In the data rows, 128 means zero.
Here are some points:
[107 129 142 165  80  77 128  68]
[ 47 113 112  92 145 178 137 124]
[157 149 170 101 132 161 219 252]
[226 133 112 141 172 156 132 226]
[118 115 113 165 127  85 148 124]
[135 117 164 114 138  81 138  89]
[133 122  96 255  76 117  60  73]
[136 127 152 115 139 138 160 186]
[179 148  21 113 155 141  76 105]
[110 112 154 127  73 163 163  92]
[125 117 116 154 128  75 164 137]
[158 117 114 149 172 150  95 179]
[143 111 114 153 168 144 101 185]
[132 145 105 144  88 152  90 119]
[126 129 123 175 116 117  92 108]
[197 112 130 163 180 144 100 202]
[117 133 142 124 127 116 150 144]
[117  89 124 118 147  99 111 120]
[138 138 148 110 109  83 143  60]
[142 145 120 121 125 126 151 112]
[ 81 136 136 155  82 104 109  75]
[121 125 108 128  95 155 109 130]
[118 117 122 153 137  86 140 136]
[168 154 142 106 161 127 156 126]
[ 94 140 137 143  89  99 116  76]
[167 153 140 132 154 138 123 157]
Here are 12 more points, each followed by its number:
[ 72 129 133 113 155 172 135 123] 0
[ 95 108  79 132 100 105 103  99] 1
[125 118 138  96 114  85 162  59] 2
[133 133 110 187 113 107  91 100] 3
[136 130 139 116 122 106 154  87] 4
[ 87 115 106 121  98 138 128 118] 5
[140  98 157 109 181 129 110 126] 6
[142 223 186 133  73 205 137 157] 7
[ 66  92  89 133  86 139 108 130] 8
[ 81  86   1  76   0 153 100 134] 9
[121  91 133 122 155  94 111 121] 10
[147 108 108 154 173 155  92 201] 11
Which three of these numbered points are nearest to each point below by angle, seen from the average point of the first points? Their numbers follow each, nearest first.
[131 168 136 130 109 151 122 140] > 7 0 5
[144 140 106 184 106 118 101  95] > 3 1 9
[154 121 147 131 105 143  42 114] > 3 6 7
[125 134  93 131 130 120  95  68] > 1 3 2
[101 120  95 172 144  89 174 154] > 8 1 10
[137 124 158 106 121  96 169  70] > 4 2 10
[106 127 112 124 111 127 117 122] > 5 8 1
[131 150 101 134 105 139 110  97] > 1 9 3
[ 90 130  97 120  84 126 132 129] > 5 9 8
[137  91 169 104 191 133 115 128] > 6 10 0
[119 139  90 169 116  70 156 153] > 1 3 9
[130 187 154 134  85 177 110 146] > 7 0 5
[140 131 167 102  72 144 185  91] > 4 2 7
[130 207 133 121  96 181 100 160] > 7 0 9
[126  66 134  87 162  79 121 125] > 10 6 2
[133 136 151 117 100 138 146 109] > 4 2 7
